In the data rows, 128 means zero.
A hidden rule labels the rows of this table. It goes by one to three of the table's principal directions, not those with the most spread.
[102 154 120 106 145 148  80 141 154 139 110 132 149 121 111 105 150 101
 150 141 121 122  83  94 125  89 139 109 129 150 111 130 105 120 133 134
 123] 5
[105 116 109 141 158 121 104 133 155 120  79 112 126 154 139 123 133  92
 134 134 161 122 117 123  82  69 106 107 122 104 106 127 119 118 147 159
 113] 0
[163  76 150 147 113 101 181 178  93 153 168 121 136 147 124  90  86 153
 129 183 100 142 153 130 142 186  86 116 163 105 113 111 135 112 158 119
 132] 5
[116 146 162 141  99 161 104  97 156 143 142 121 164  95 132 107 105 146
 137 118  87 148  96  97 108 133 161 123 146 130 143 171 122 120 121 113
 122] 4
[ 89 135 172  89  97 139 144  97 139 129 158 119 137 114  81  95 157 120
 135 154  80 104 108  99 122 142 112 114 187 109 165 163 116 111 106 100
 121] 2
[134  86 112 142 120 112 127 135 113 162 124 110 153 116 176 100  85 183
 117 132 138 169 116 121 135 137 128 164 113 120  90 169 129 107 139 127
 118] 0
[143 121 149 178 106 110 137 102 140 117 138 106  93 130 166 153  90 156
 115  99 125 152 144 149 101 134 158 147 126 123 152 128 120 124  75 133
 141] 4
[183  72 101 105 123  50 255 213  62 135 209 109 100 185 148 137  80 158
  88 204 143 134 208 168 201 238 108 133 132 176 101  57 137 130 122 129
 152] 4
[120 108 148 152 106 118 112 101 162 130 118 123 121 129 135 103 124 130
 118 157 101 123 125 100 116 102 141 124 157  96 171 156 118 147  87 146
 125] 3
[ 64 150 148 106 116 166  69  82 155 147 110 117 137  73 100 103 158 121
 160  84  97 148  49  98 109  91 115 149 139 116 136 193 116  97 104  88
 122] 2
[102  83  65 105  99  42 143 124 140 136  61 117  84 138 127 130 134 134
  96  79 139 153 121 151 122 130  84 200 155  87 140 169 119  97  16  89
 159] 4
[ 54 154 143  88  87 193  10  94 171 111 124 121 106  36  99 122 181  74
 144  85  90 173  12  41 153 142 134 168 165 117 153 179  94 155  55  67
 121] 1
[132  95  86 111 135  52 219 144 108 137 104 132 152 200 127 119 106 177
 103 142 160 106 179 188 104 109  85 115 126  98  78 143 148  64 139 148
 137] 5
[128 152  92 113 131 146  94 138 142 168 121 159 190 121 117 106 107 149
 143 110 119 145  95 107 147 120 156 129  96 171  99 165 144 109 147 115
 135] 2
[ 74 167  81  68  77 136  44  75 177 106  67 138 121  48  96 153 188 106
 106  40 111 157  41  95 163 130 154 202 143 105 164 195 109 155   0  70
 153] 0
[100 171  96  92 130 163 101 120 129 105 130 149 134 112 123 162 157 115
 120  90 150 142 116 122 155 130 160 150  87 176  91 126 125 129 119 113
 125] 3
[137 131 149 133 128 107 219 120 110  98 174 136 137 197 120 148 108 154
 111 139 146 100 198 174  81 139 104  69 150 125 103 118 150  81 177 143
 117] 5
[200 112 100 116 165 106 170 203  73 153 187 162 146 181 131 126 115 146
 114 208 153 104 187 143 206 170 144 111  78 205  97  59 134 142 190 158
 134] 0
[167 111 116 135 148 147 115 172  93 179 135 128 161 104 148 103  89 148
 156 141 130 140 116 117 171 164 143 152  80 152 108 116 148 143 186 125
 130] 2
[122 146 112  89 129 131  89 164 146 155 134 130 128  96  96 125 130  97
 152 116 101 146  53 109 167 155 121 125 134 165 138 124 115 131  94  92
 160] 4
[114 107 132 100 126 126 148 134 115 139 115 106 163 116 141  85 131 152
 126 187 125 103 124 109 146 120 135 133 132  89 105 143 121 135 145 154
 110] 0
[150 114 124 156 120 141  94 155 130 127 121 117 112  95 121 109 131  98
 138 149 106 151 116  92 168 149 127 145 142 107 153  98 138 194 113 128
 136] 2
[156 131 184 164  96 161 194 111  76 104 237 116 161 134 134 117  91 207
 121 146 117 149 184 129 130 191 137 104 152 127  96 132 170 112 201 127
  99] 5
[ 95 126 122 125 119 124 140  93 146 122 129 136 142 145 141 128 126 153
 107 115 134 144 135 133 101  92 121 117 133 132 106 178 134  97 129 132
 114] 1
[230  63 155 233 160  89 193 181 125 162 171 125 141 221 155 107  30 129
 130 220 127 107 216 150  99 150 115  47 124 130 165  72 165 149 217 195
 130] 1
[101 155 107 104 125 169  61 133 158 124 120 165 143 116  98 117 159  82
 139 131 115 129  92  69 154 117 147 122 127 152 127 139 125 153 123 117
 122] 3
[116 187 209 157 144 218 116  83 120  93 194 139 156 134 119 134 143 136
 159 127 129 104 146 115  70  97 151  57 130 149 106 123 136 104 238 148
  78] 5
[138 100 159 213 173 182  52 123 142 134  83  97 141 107 156  76 135  85
 166 168 138 129 122  74  78  52 107 102 134  69 143 121 140 186 231 182
  74] 0
[ 90 139  57  88 148 122  56 146 170 141  37 159 144 130 101 116 158  75
 144  98 146 118  71  98 123  74 111 133 120 117 112 155 126 127 110 120
 137] 0
[135 187  68  73 139 121 119 134 124 120 132 172 132 131 106 183 154 136
 115  69 157 126 116 160 177 135 160 141  78 205 108 119 134 120  96 108
 160] 0
[124 102 177 160 138 118 180 108 118 128 122 126 131 162 157 125  95 168
 132 143 132 105 160 175  62  85  99  85 128  76 102 141 132  79 179 163
 113] 3
[115 135 149 173 133 154 103  97 146  73 137 103  74 132 146 156 160  79
 114 129 146 138 161 109  99 101 141 128 139 131 157  93 115 172 117 151
 101] 0
[161  57 211 217 139  88 183 101 133 128 151  95  93 187 147 113  93 138
 120 186 120 102 183 165  43  96  65  66 173  53 184 126 128 108 169 177
 110] 1
[126 119 115  89 140 104 157 140 137 153  91 157 166 158 124 125 117 122
 121 145 130  84 132 152 108 120 115  99 122 120 119 147 119  98 151 135
 133] 3
[123 102 187 136 117 140 160 101 131 128 188 117 148 147 131 104 121 146
 110 208 106 106 148 111 126 129 133  89 141 116 143 147 117 122 156 159
 101] 1
[127 160 110 105 149 180  71 169 133 121 149 163 129 120 107 141 148  71
 147 141 132 130 100  87 177 144 150 109  98 188 110  87 125 165 156 124
 128] 3
[143 140 167 153  85 134 139  79 123 124 172 120 139 101 114 132 115 187
 120  96  96 149 123 139 129 158 144 143 144 108 156 164 141 112  97 105
 138] 5
[101 116 113 112 122  94  72  93 163 148  27 108  98  76 119 129 163 103
 134  66 119 126  58 138 101  89  98 182 147  63 187 174  99 128  42  98
 151] 0
[ 82 138 161  86  96 134 130  83 130 126 127 113 134 100 122 122 149 150
 122 108 110 117  99 125 105 136 139 160 148 107 129 174  89  78  84  97
 119] 5
[ 90 153 183 210 133 224  68  68 147  86 111 103 127  79 185 142 112 131
 159  73 139 171 113 109  51  61 149 114 109  84  93 148 146 144 193 156
  80] 3
[173 111 181 201 148 145 113 150 127 139 145  95  91 123 168 124  92 102
 153 168 114 125 147 118 114 134 158 119 119 137 172  62 110 173 145 161
 125] 2
[ 98 114 144 127 139 136 169 123 102 104 145 127 112 161 121 105 164 120
 125 177 136 106 189 121 115  96  98 115 147 118 105 111 135 123 170 148
  93] 2
[132 145 157 110 121 134  87 109 132 122 138 119  95  88 100 147 163 106
 139  97 117 119  77 125 133 150 117 137 153 119 183 129 104 137  92  96
 140] 0
[135 184  35  83 148 143  82 156 153 129 103 166 165 111 118 171 147  95
 110  89 152 153 100 123 194 130 177 142  63 221 102 114 135 167 108 119
 154] 1
[112 115  45  73 117  67 157 154 137 125 115 122  94 143 133 171 122 105
  89  91 156 159 124 151 167 176 117 171 119 174 122 128 126 126  40  92
 164] 3
[ 96 129 102 106  86 133  94  83 149 117 108 129 143  87 135 130 143 147
  97  88 125 162  96 101 144 136 146 178 137 108 131 196 127 137  71 102
 123] 0
[145  71  82 121 128  57 149 139 123 162 105 124 105 145 142 134 102 147
 106 113 148 142 124 160 148 145  88 162 116 115 148 158 142 117  86 115
 155] 1
[141 127 105 105 157  97 144 160 121 112 125 143  96 163 124 168 143 101
 114 137 161 108 136 164 141 126 105 103 111 147 116  84 115 126 126 143
 144] 0
[181 140  99 148 160 125 132 183 110 127 148 156 117 166 119 137 125 100
 137 152 145 116 175 127 159 142 140 105 112 186 131  56 148 168 167 146
 137] 4
[134 151 135 145 131 144  73 140 145 117 118 147  94 131  80 116 165  71
 160 126 108 109 119  89 126 116 128 120 160 127 176  93 125 159 108 119
 136] 4
[162 107 111 113 114  75 172 158 123 159 108 132 146 134 100  99 108 149
 131 155  97 103 130 146 159 151 108 122 152  88 157 127 151 140 100 128
 165] 2
[125 119 118 114 136 131 125 148 146 140 127 144 150 146 116 106 127 102
 128 181 117 108 127 102 148 120 132 100 125 136 132 125 129 148 141 148
 126] 3
[171 140 178 169 148 177 124 163 116 124 178  98 140 100 150 119 110 107
 148 191 107 134 135 104 149 151 157  85 128 154 136  59 124 194 194 163
 113] 5
[102  95 142  84  77 102 148  95 119 137 130 117 125  89 103 116 130 165
 117 100 102 134  82 133 142 176  77 159 176  52 153 205 139 104  78  77
 141] 1
[129 155 112  89 121 125 163 103 130 144 118 143 187 115 122 138 123 165
 112 107 121 111 129 159 137 131 150 125 107 141 124 166 144 115 134 122
 138] 3
[ 82 190 141 144 126 221  47  81 144  87 108 131 131  67 138 137 172 108
 151  76 130 151 104  82 114  78 178 150 111 134 109 135 130 164 142 127
  95] 2
[140 108  76  81 135  65 168 160 118 149 114 153 114 169 124 148 120 133
 105 131 149 108 143 167 162 149 117 144 102 156 124 122 124 106  87 120
 161] 3
[114 135 151 146 180 192  69 155 127 136 110 125 153 123 161  95 140  92
 163 183 144 114 116  83 106  68 150  99  95 146  78  96  98 139 225 174
  81] 5
[101 148 146 122  96 122 174  83 146  89 154 124 131 157 126 143 134 143
  95 129 122 116 169 134  94 126 153 113 158 130 132 145 120 105  93 133
 117] 4
[102 107  85 110 110  83 121 115 166 138  60 118 138 127 122  98 151 117
 100 147 116 125 120 111 132  89 128 159 150  92 151 162 111 142  53 136
 137] 5
[187 159 136  94 124 108 194 147 114 161 212 182 185 168  75 140 100 173
 119 151  96  97 145 169 173 183 138  63 120 197 144 127 155  99 157 117
 164] 1
[178 104 143 134 125  85 204 152  82 126 186 114  78 147 150 176  91 151
 108 122 141 135 173 191 148 208 114 137 120 158 144  81 130 121 115 112
 154] 2
[145 107  65  78 101  73  62 184 145 178  96 111  80  56  64 100 160  72
 144 111  76 165  27  83 234 198  93 205 176 131 220 123 119 193   0  50
 199] 5
[145 121 150 129 131 133 169 142 111 129 182 135 132 158 140 135  96 143
 126 163 130 113 158 136 139 159 141  97 114 155 118 109 137 122 162 143
 125] 3
[110 122 111 115 107 102  98 110 154 128  95 130  94 110 127 139 142 122
 116  98 119 138  94 126 138 119 130 163 138 112 160 152 110 134  42 110
 151] 3
[150  53 236 216 131 114 206 112  82 103 189  46  43 131 151 125 109 134
 136 171 117 140 181 172  77 148  37 105 183  43 170  85 138 134 169 146
 106] 3
[147 146 181 170 146 165 192 114  93 101 188 127 158 164 161 140  99 171
 128 148 148 115 202 159  78 119 140  67 118 145  78 104 150 103 245 167
  87] 5
[138  60  75 155 162  41 180 176 128 185   3 130 152 199 182  72  69 151
 137 152 153  98 181 166  50  55  89 129 129  70  85 139 132  78 162 170
 128] 4
Which label does each new row get?
[127 123 114  89 132  99 168 140 101 145 148 155 149 167 130 125 126 175
 109 147 143 111 149 155 142 130 132 131 104 160  79 139 111  65 136 129
 129] -> 5
[143  97 156 140 118  96 194 119 103 106 175 109 111 160 116 130 138 146
  97 168 130 121 177 156 123 148  87 112 160 102 136 116 128 112 135 137
 119] -> 0
[147  82 111 223 197 127 112 156 137 139  83 115 131 191 184  99  99 106
 141 177 179 134 182 124  66  29 103  87  94 118  90  97 147 141 236 210
  87] -> 1
[131 158  88 110 131 136 133 149 124 114 136 135 142 120 143 157 120 132
 116 102 146 158 129 135 154 147 151 130 108 177  86 111 139 141 131 121
 135] -> 5
[ 93 117 145 127 103 140  92  94 156 119  93 109 117  85 143 125 136 110
 124 101 112 146  87 105  98 123 118 148 163  80 150 171 109 137  94 108
 117] -> 0
[124 134 160 162 148 135 150  95 127 106  85 136 107 146 135 142 149 117
 135 121 135  86 178 168  69  63 116 109 123  86 143 108 130 128 156 160
 114] -> 2
[225  88 154 177 111  53 228 145  63 143 198  95  69 136 160 165  65 213
 108 120 125 146 187 217 168 215 122 160 120 131 174  80 152 133  85 122
 177] -> 2
[183  45 144 218 129  91 191 166  90 141 131  97 132 165 172  73  58 178
 130 191 130 145 198 136 105 135  82 111 159  48 108 110 175 144 198 173
 111] -> 5
[123  92 150 157 122 120 138 110 125 116 140 115 103 138 134 131 117 138
 123 127 136 141 131 139 106 124  84 118 142  80 132 147 143 118 138 133
 119] -> 1
[170 159 171 123 142 178 133 188 116 173 238 147 218 142  99  65  89 151
 167 227  79 117 112  72 170 165 163  36 138 210  99 104 137 124 237 146
 116] -> 5
[118 111  74 100 161 101 121 196 131 153  55 157 119 172 118 102 135  69
 150 160 141  91 143 116 131 104 116 136 110 136 104  86 113 124 129 137
 139] -> 2
[146  94 124 180 134 105 135 102 121 130 127  98  98 130 149 142 108 151
 120  93 152 160 141 158 109 119  96 150 116 103 149 145 157 128 126 131
 130] -> 1
[152  51  21  76 159   4 149 210 134 187  30 133  85 172 115 117 126  69
 114 153 153  98 124 155 175 141  63 171 121 118 172 105 123 147  51 118
 184] -> 3
[113 199 126  59 140 200  61 130 134 124 149 170 160  91  82 139 179  88
 154 126 121  90  75  82 184 141 181 115  95 187 133 117 118 157 146 114
 126] -> 3
[151 164 196 179 134 173 178  97  97  99 192 133 135 145 141 167 102 170
 138 104 133 124 186 180  81 131 149  88 102 146 103  99 146  93 201 143
 112] -> 2
[ 98 123 113 100  89 103 123  96 149 121 117 137 105 117 119 148 136 134
 103  79 118 149 103 133 127 145 116 161 152 117 147 178 119 106  48  86
 145] -> 3
[113 152 141 109 106 158 111  96 150 125 150 149 184 120 111 124 133 146
 112 131 112 127 106 105 128 132 156 109 129 134 119 175 121 109 136 124
 115] -> 0
[108 102  87 130 126 137  60 132 126 139  49  98 146  68 119  68 170 116
 141 135 130 149  85  73 161  94 112 197 132  53 120 151 135 175 114 129
 113] -> 5
[157  62 129 208 148  88 111 153 150 128  88 112  62 177 152 113 111  73
 129 175 139 119 170 114  95  97 103 125 144  84 182  83 122 170 112 171
 127] -> 3
[153 107 146 125 144 104 151 166 114 157 131 108 127 140 129  83 124 128
 145 208 108  87 139 117 149 123 135 115 140 123 150  89 111 146 133 159
 133] -> 4
[160 118 151 168 157 115 153 167 118 142 160 121  96 169 129 123 101 115
 154 165 123 117 157 143 119 121 117  90 125 156 139  69 132 127 153 152
 139] -> 2
[114 127 126 102 141 129 133 131 134 130 118 148 145 154  97  95 164 104
 131 187 121  77 146 103 138  94 123 103 138 119 139 124 128 141 147 153
 115] -> 3
[180 113 102 117 136 116 118 215 106 196 107 140 166  96 126  84  80 145
 165 162  92 135  87 118 200 171 140 140 104 133 113  98 138 154 137 122
 168] -> 2
[129 101 149 169 178 127 217 141  87 100 185 136 135 249 146 127 109 146
 120 194 190  97 242 165  65  84  88  51 103 145  43  90 152  62 255 193
  75] -> 1
[141 133 103 147 182 172  91 158  99 140 116 140 143 134 143 102 144 111
 160 156 165 116 153  97 149  87 142 131  77 160  94  91 154 165 222 163
  96] -> 3
[ 90 188 117 106 112 234   0 110 168 120  62 122 150   0 102 109 194  51
 169  88  90 152  18  24 182 122 191 191 118 112 163 137 113 234  88  96
 121] -> 2
[120  96 138 193  88 104 139  72 160 123 109  91 123 128 176 125  79 169
 100  94 121 172 147 132  69 114 141 157 152  83 152 186 136 117  78 132
 122] -> 5
[142 163 147  81 107 101 160 139 127 132 181 139 115 138  80 147 141 122
 123 126  94 106 120 144 146 187 138 114 165 183 168 105  97 100  72  86
 162] -> 5
[ 92 153 137 109 114 115 162  90 132 105 135 116 109 139 154 173 119 164
 109  77 147 135 132 174  90 116 152 141 109 147  96 146 103  64  81 119
 134] -> 4
[155 121 106 135 158 128  50 160 153 165  63 140 114 104 109 116 134  65
 168 122 122 104  74 104 147 114 123 136 111 112 190 109 129 182 117 129
 153] -> 3
[145  58  99 156 130  63 171 162 108 150  94  94 101 140 161 112  79 156
 126 126 144 158 138 162 122 136  66 149 141  69 113 133 155 123 120 132
 145] -> 3
[105 153 178  77 129 189  76 120 112 107 161 116 120  65 102 112 202  91
 146 174 110  94  79  70 176 144 142 129 149 121 152 109  92 176 141 123
 101] -> 0
[128 167  95  28 124 127 117 162 105 154 130 145 158  80  85 122 166 129
 138 123 111 108  71 119 209 179 145 157 121 169 123 124 112 133  98  84
 157] -> 5
[114 152 103 132  92 131  46 101 172 145  78 123 114  57 127 139 133 119
 132  44  96 181  55 106 138 132 165 200 130 133 171 167 106 144  15  77
 162] -> 4
